rotation ticks, each row followed by its count of ticks:
The counts run from 0 to 593.
-.08 -.38 -.15 -.32 -.36  .19 -.28 -.28 -.10 -.01 -.14 -.27  .16  .01 -.18  .03  .12  .15 -.08 -.31  .10  .00  .02 -.07  .12  .06 -.06  .06 -.09 -.11 -.18  .10  .12  .03 -.13 -.02 -.07 -.09 -.03 -.14 -.15 -.07 -.06  .22 -.17  .19  .14  .28  .04  .26  .23 -.19  .18 -.07  .15  .01
463
-.30  .03  .25  .14  .20 -.18 -.09  .07  .22 -.15  .05  .17 -.05 -.33  .04 -.28 -.02  .02  .20 -.08  .17  .00 -.10 -.20 -.10 -.09 -.15 -.09  .15 -.15  .13 -.06 -.12 -.15  .13 -.20 -.17 -.02  .04 -.15 -.02 -.15 -.09  .08 -.08  .10  .15  .44 -.05 -.18  .32  .03 -.13 -.25  .06 -.28
480
 .05 -.37  .05 -.28  .12 -.11 -.11 -.02  .15 -.01 -.17  .02 -.35  .13  .09 -.12 -.02 -.14 -.11 -.08  .04 -.13 -.15 -.10  .09  .18 -.02  .12 -.30  .05  .18 -.20 -.22 -.17 -.11 -.16 -.11 -.13  .06  .04  .06  .10  .05  .02 -.14  .10 -.32  .03 -.15  .10 -.07 -.37  .07 -.48  .21 -.07
372
-.25  .09 -.34 -.09 -.01  .12 -.10 -.23  .05 -.01 -.13 -.32  .28  .12  .05 -.12 -.12 -.01  .22  .04  .03 -.11 -.01  .30 -.06  .15 -.13 -.02  .05 -.03 -.20  .07 -.26  .01 -.13 -.13  .11  .08  .00 -.30 -.07  .00  .03  .24 -.19 -.25  .10  .38 -.29  .07  .05 -.12 -.01 -.22  .16 -.05
424
 .10 -.42  .19 -.14 -.16 -.04 -.22 -.08  .14  .00 -.32  .13  .02 -.14 -.16 -.28  .01  .19  .02 -.10  .22  .17 -.02 -.05  .11  .14  .25 -.13 -.04  .04 -.08  .02  .23 -.30  .00 -.03 -.15 -.07 -.22  .18 -.33 -.28 -.09  .10 -.28  .07  .23  .05  .06 -.03  .26  .09  .19 -.18  .02 -.01
164
 .10  .06 -.11  .03 -.08  .03  .09  .22  .06 -.27 -.09  .29  .11 -.16  .07 -.14  .20  .17  .12  .07  .23 -.14 -.22 -.21 -.09  .27 -.23  .09  .07  .02  .19  .19 -.11 -.09  .30 -.06 -.22 -.25  .01 -.31  .14 -.17  .16 -.01  .07  .23  .15  .25  .20 -.31 -.02  .22  .02 -.21 -.10  .04
441
 .23  .04  .26  .09  .12  .01  .18 -.05  .33 -.10 -.55  .00  .01 -.05  .06 -.41 -.16  .19 -.03  .29  .14  .24 -.12  .04  .18  .32  .16 -.01 -.20 -.08  .02  .27  .03  .01  .01  .01 -.07  .04 -.15 -.02 -.24  .17  .08  .03 -.21 -.12 -.08 -.31 -.14  .02 -.12  .25  .23 -.23 -.14  .00
381
 .02  .33  .21 -.01 -.08  .00  .03 -.30  .25 -.16 -.22  .14  .00 -.15 -.12 -.15 -.22  .03  .10  .02 -.01  .10 -.10 -.04  .12 -.30 -.01  .18 -.24  .06 -.05  .10 -.08 -.19  .03  .04 -.32 -.05  .13 -.03 -.16 -.28 -.15  .33 -.11 -.34  .17  .09 -.18  .04 -.14 -.09  .01 -.31  .04 -.24
80
 .05 -.25 -.29 -.27 -.23  .05 -.15  .22 -.09  .09 -.01 -.36  .19  .08 -.07 -.08  .25  .07 -.04 -.16  .30 -.07 -.17 -.01  .00  .33 -.15  .01  .08 -.14 -.01 -.01  .07  .23  .09  .01  .26 -.07  .06 -.21 -.02  .10  .13 -.20 -.02  .36  .25  .14  .16 -.01  .21  .29  .09  .04 -.07  .01
490
-.12 -.23  .05 -.26  .07  .11 -.15 -.05 -.05 -.26 -.16 -.17  .01  .13 -.08 -.25  .14  .04  .01 -.03  .14  .19  .08 -.43  .26  .14  .05 -.13 -.24 -.18 -.07 -.15  .19  .15 -.13 -.13  .18 -.11 -.01 -.19 -.17 -.08  .28  .01 -.21  .16  .05  .14  .18  .09  .36  .37 -.04 -.06 -.03 -.01
432
-.01 -.21 -.06 -.12  .03 -.19 -.26 -.12  .40 -.03  .11 -.41  .10 -.03 -.21 -.40 -.10  .23  .08 -.08  .34 -.07 -.12  .29 -.27  .21 -.04  .15 -.06 -.01  .07 -.10 -.16 -.10  .08 -.07  .11 -.03  .19  .03  .04 -.01 -.12  .04 -.01 -.05  .26  .27 -.20  .21 -.10  .15  .03 -.12  .01  .07
577
 .20 -.02 -.48 -.22 -.23  .15 -.05 -.02  .01  .07 -.01  .09  .15 -.18 -.14  .30  .21 -.41 -.17 -.10  .00 -.17 -.14 -.16  .26  .20 -.28  .03  .22 -.05  .00  .11 -.08  .02 -.07 -.01 -.38 -.12  .12  .04 -.06  .05  .11 -.09 -.15  .22  .05 -.01  .13  .14  .25  .03  .14 -.20  .04 -.16
224
-.02 -.07  .12 -.03  .12 -.15 -.07  .24  .32  .05  .04  .40 -.05 -.35 -.18 -.25  .03 -.21 -.03 -.22 -.05  .14 -.13 -.01 -.09  .16 -.11 -.16  .20  .00  .03 -.07 -.26 -.18  .10 -.13 -.29 -.14  .09 -.14 -.11 -.13 -.10 -.03 -.12  .12  .33  .13 -.10 -.07  .28  .30 -.11 -.25  .04 -.19
568
-.17  .23 -.29 -.13  .17  .08 -.03  .03  .04 -.04 -.05 -.27 -.01  .14  .24  .01 -.06 -.06  .05  .30  .08 -.10 -.24 -.13 -.10 -.03 -.35  .40  .03 -.09  .00  .00 -.51  .03 -.01 -.02  .09 -.15  .29 -.16  .15  .14  .34 -.04  .14 -.16 -.24  .13 -.13  .12 -.17  .06  .10 -.25  .10 -.15
486
-.25  .11 -.08 -.19 -.09  .20 -.15 -.47  .15  .17  .01 -.39  .27 -.07 -.10 -.09  .02  .08 -.09  .07  .34 -.05 -.01  .04  .13 -.18 -.22  .13 -.11 -.19 -.13 -.06 -.13  .15 -.24  .03  .01 -.10  .23 -.05 -.20 -.04 -.16  .09 -.13 -.07  .04  .29 -.09  .27  .13 -.05 -.05 -.01  .11 -.37
272
 .01 -.13  .06 -.14 -.09  .07 -.21  .03  .25 -.07 -.57 -.11  .00  .08 -.28 -.25 -.20  .02 -.05 -.07  .01  .20 -.10  .36 -.01  .13  .11  .06 -.50 -.07 -.01 -.05  .06 -.05 -.33 -.16  .11  .03  .24  .05 -.11  .05 -.19 -.11  .07 -.16  .05 -.04  .09  .11  .08  .20  .04 -.11 -.17 -.07
368
-.01  .20 -.03 -.11 -.04  .14  .12  .12  .10  .07 -.09  .00 -.02  .17 -.13 -.26  .31 -.14  .08  .03 -.09  .03  .10 -.05  .15  .18  .08 -.27 -.12 -.03  .00  .02 -.16  .10 -.13  .08  .06  .29 -.17 -.16 -.34  .08  .03 -.16 -.46 -.13  .15 -.02 -.06 -.20  .22  .10 -.22 -.48  .21 -.10
509
-.06 -.06 -.24  .01 -.01  .25 -.19  .05  .20 -.04 -.44 -.14 -.02  .20 -.24 -.22 -.14  .04  .07 -.13  .02  .08 -.28  .39 -.08  .27  .02  .16 -.22 -.10  .03  .03 -.08 -.12 -.15 -.33  .15  .04  .14  .02 -.06 -.33 -.11 -.17  .20 -.29  .14  .14  .01  .02  .21  .03  .01 -.12 -.03 -.04
367
-.12 -.04  .11 -.07  .10  .12 -.02  .35  .22 -.05 -.34  .24 -.14 -.13 -.13 -.46 -.05  .18 -.03  .00  .32  .02 -.27  .00 -.18  .35  .14  .02  .30 -.20  .24  .08 -.07 -.34  .05 -.20  .05  .05 -.08  .06 -.13 -.09  .04 -.11  .05 -.18 -.05  .07 -.11 -.22 -.26  .08 -.06 -.27  .15 -.03
354
-.16 -.29  .20  .03 -.07 -.18 -.20 -.07  .04 -.17 -.23  .19 -.37 -.05  .00 -.19 -.16 -.02 -.09 -.07  .13  .03 -.04 -.21 -.05  .01 -.03  .23 -.31 -.20  .17 -.03 -.03 -.12 -.02 -.32 -.02 -.12  .29 -.01  .13 -.08  .10 -.17  .06  .15  .04  .10  .06  .04  .20 -.16  .30 -.07 -.07 -.40
582
 .21 -.14  .36  .00  .04 -.07  .01  .00  .17  .14 -.24  .18  .10  .08  .20 -.12  .19  .03 -.14  .21  .06  .01  .12 -.04  .16  .19 -.06  .12 -.52  .28  .12 -.13 -.11 -.16  .11  .34 -.08 -.12  .05 -.07 -.10  .07  .17 -.18 -.17  .26 -.12 -.20  .14 -.21  .07  .01  .06 -.46  .05 -.19
497
-.18  .08 -.28  .02 -.15  .31  .03  .22  .15  .00 -.16 -.12 -.03  .08 -.02 -.19 -.01  .10  .22 -.14  .21 -.01 -.26  .18 -.05  .13 -.19  .17 -.13 -.05  .07  .09 -.13 -.09  .06 -.29  .07 -.02  .26 -.10  .08 -.29 -.03  .07  .24 -.11  .21  .42 -.13 -.12  .30  .08  .00 -.15 -.05 -.06
366
 .31 -.23  .06  .08  .03 -.04 -.07  .00  .29 -.06 -.19  .04  .47 -.17  .04 -.14  .17  .06  .02  .07  .29 -.06  .02  .22 -.03  .54 -.07 -.05 -.13  .13 -.02 -.02 -.03  .05  .12  .14 -.22 -.20 -.13 -.10 -.01 -.02 -.09 -.07 -.13  .39  .22 -.10  .00 -.04  .21  .14 -.13 -.11 -.04  .09
528
-.20  .00  .10  .16 -.04  .04  .02  .06  .31  .04 -.47 -.04 -.08  .19  .11 -.46 -.19  .20  .15  .19  .18  .02 -.03  .23 -.14  .13  .11  .17 -.28 -.08  .17  .04 -.16 -.27 -.09 -.23  .24  .21 -.01 -.01 -.02 -.02  .12 -.09  .03 -.17 -.03  .12 -.25 -.24 -.12 -.08  .14 -.28 -.01 -.14
545
-.21 -.03  .20 -.01 -.43 -.11 -.19 -.46  .13  .10 -.05 -.25 -.02  .09 -.10 -.19 -.06 -.05 -.18  .06  .15 -.06  .22  .04  .00 -.01  .10  .12 -.22 -.23  .00 -.08 -.05  .17 -.26  .08  .04  .15  .25 -.08 -.20  .16 -.16 -.05 -.27  .07 -.03  .04 -.04  .15 -.08 -.19  .20 -.28  .03 -.33
120
-.23 -.05 -.25 -.03 -.14 -.08 -.03  .24 -.09 -.04 -.35 -.01  .02  .01  .25  .07 -.16 -.15  .05  .02 -.06  .22  .00 -.06  .07  .05 -.44  .14  .20 -.21  .01  .12 -.22  .04  .10 -.23 -.08 -.10  .19 -.37  .13  .27  .28  .10  .09  .17 -.05  .11  .04  .08  .25  .19  .34 -.06 -.29  .02
428
 .07  .38  .10 -.07  .08 -.02 -.02 -.09  .24  .02 -.14  .32  .00 -.11 -.04 -.10 -.13 -.15  .25  .11 -.24  .10 -.17  .03  .12 -.06  .01 -.02 -.21  .21 -.10  .10 -.22 -.25  .00  .01 -.32  .10 -.01  .19 -.19 -.28 -.04  .11 -.19 -.34  .22  .02 -.16 -.08  .12 -.03  .04 -.62  .13 -.19
79
-.04  .27 -.26 -.14  .21  .03  .13  .12  .14 -.08  .17 -.31 -.01  .10  .16 -.08  .08 -.06  .19  .23  .17 -.18 -.19 -.06 -.08  .13 -.31  .17  .00  .07  .11 -.02 -.52  .14  .14  .02  .14 -.01  .21 -.42  .21  .06  .32  .00  .03 -.13 -.10  .27 -.36  .00  .02 -.10 -.06 -.37  .23 -.05
575
 .22  .31 -.28 -.18 -.11  .15  .09  .01  .01 -.22 -.23  .14  .31  .16 -.03  .19  .02 -.15 -.08  .09 -.05  .04 -.12 -.23  .21 -.06 -.30  .21 -.10  .09  .06  .13 -.12  .15 -.13  .09 -.34 -.17  .20 -.26 -.02  .05  .17  .16 -.13  .03 -.05 -.15  .16  .12 -.13  .23  .01 -.33 -.12 -.05
561
-.27  .15 -.06 -.15  .13  .00  .08 -.06  .07 -.23 -.10 -.21 -.05  .13  .16 -.26 -.07  .18 -.13  .05  .27 -.04 -.10 -.41 -.11  .02 -.04  .12  .00 -.29  .21  .05 -.18  .08 -.10 -.23  .32 -.03  .09 -.31 -.07  .09  .18  .00 -.03 -.22 -.14  .21 -.10  .12 -.43  .01 -.17 -.17  .21 -.13
55
-.05 -.15 -.17 -.10  .11 -.03 -.04  .02  .30  .07 -.06 -.38 -.10  .13  .13 -.19 -.18  .09  .07  .24  .30 -.14 -.16  .08 -.11  .29 -.12  .35  .05 -.02  .08 -.07 -.42 -.16 -.05 -.14  .10 -.03  .14  .04  .07  .17  .23 -.08  .17 -.07 -.21  .11 -.31  .13 -.24 -.16  .05 -.23  .19 -.08
487
-.22 -.26 -.17 -.08  .07  .03 -.03  .22  .03 -.12 -.35 -.07 -.27  .07  .27 -.15 -.16 -.06  .22  .07  .03  .19 -.21  .03  .03  .24 -.11  .14  .27 -.20  .07  .07 -.19 -.17  .09 -.33 -.16 -.07  .04 -.06  .10  .14  .42 -.02  .14 -.02 -.18  .07 -.08  .02  .24  .03  .29 -.12 -.11 -.02
429
 .00 -.15 -.23 -.37  .08  .23  .07  .05  .04 -.18 -.22 -.01 -.21  .25  .22 -.10  .00  .10 -.14  .10  .14  .02 -.22 -.40  .32  .04 -.01  .14 -.15 -.16  .03  .00 -.12 -.08 -.23 -.18 -.16 -.16 -.08 -.04 -.01  .02  .38  .12 -.12 -.16 -.38  .03 -.20  .25 -.15 -.09  .04 -.27  .14  .00
131
-.12  .12 -.09  .01 -.15  .22  .12 -.11  .20  .37 -.16 -.44  .12 -.03  .20 -.10  .26  .04 -.20  .15  .38 -.20  .02  .14  .06  .14 -.14  .10  .08 -.22  .00  .09 -.25  .24  .01  .23  .13  .12  .10 -.13 -.29  .28  .07 -.21 -.21  .03 -.14  .11 -.29  .01  .12 -.08  .15 -.03  .11 -.26
362
-.18 -.23 -.10 -.37 -.41 -.20 -.47 -.32 -.04 -.03 -.10 -.21 -.04  .04 -.10 -.09 -.23 -.04 -.07 -.15  .13 -.06 -.02 -.06 -.02 -.14 -.08  .33 -.09 -.15 -.05 -.12  .08 -.11 -.13 -.11 -.13 -.11  .26 -.07 -.09  .05 -.11  .19  .04  .02  .06  .19 -.06  .26 -.10 -.26  .24 -.23  .07 -.15
551
 .16 -.10  .20 -.23 -.08 -.11  .03 -.35  .23 -.14 -.10 -.09  .02 -.06 -.04 -.16 -.02  .00 -.32  .11  .19  .09  .07 -.18  .23  .15  .08 -.02 -.02 -.14 -.02 -.02 -.03  .10 -.18  .22 -.28 -.13 -.10 -.03 -.24  .19  .04  .13 -.35  .00 -.18 -.29 -.15  .30 -.13 -.01  .16 -.17  .06 -.15
44
-.18  .13  .06 -.04 -.17  .15  .11 -.17  .13  .18  .10 -.38  .03 -.13  .19 -.21  .23  .33 -.04  .03  .48 -.30 -.01 -.24 -.05 -.07 -.02  .00  .04 -.25  .12  .18 -.16  .22  .01  .11  .14 -.01 -.04 -.09 -.15 -.06 -.01  .05 -.31  .04  .06  .40 -.24 -.02  .03 -.14  .10 -.05  .25 -.19
450
 .20 -.33  .02 -.06  .05  .15 -.05  .06  .26 -.08 -.47  .00 -.05  .04 -.20 -.17 -.04  .04 -.27  .13  .27  .01 -.21  .01  .12  .51  .16  .05 -.06 -.21  .02  .05  .10 -.04 -.13 -.20  .02 -.16 -.07  .14 -.17  .08  .18 -.32  .03  .05 -.06 -.28  .15  .32 -.03  .18  .28  .02 -.14 -.05
101
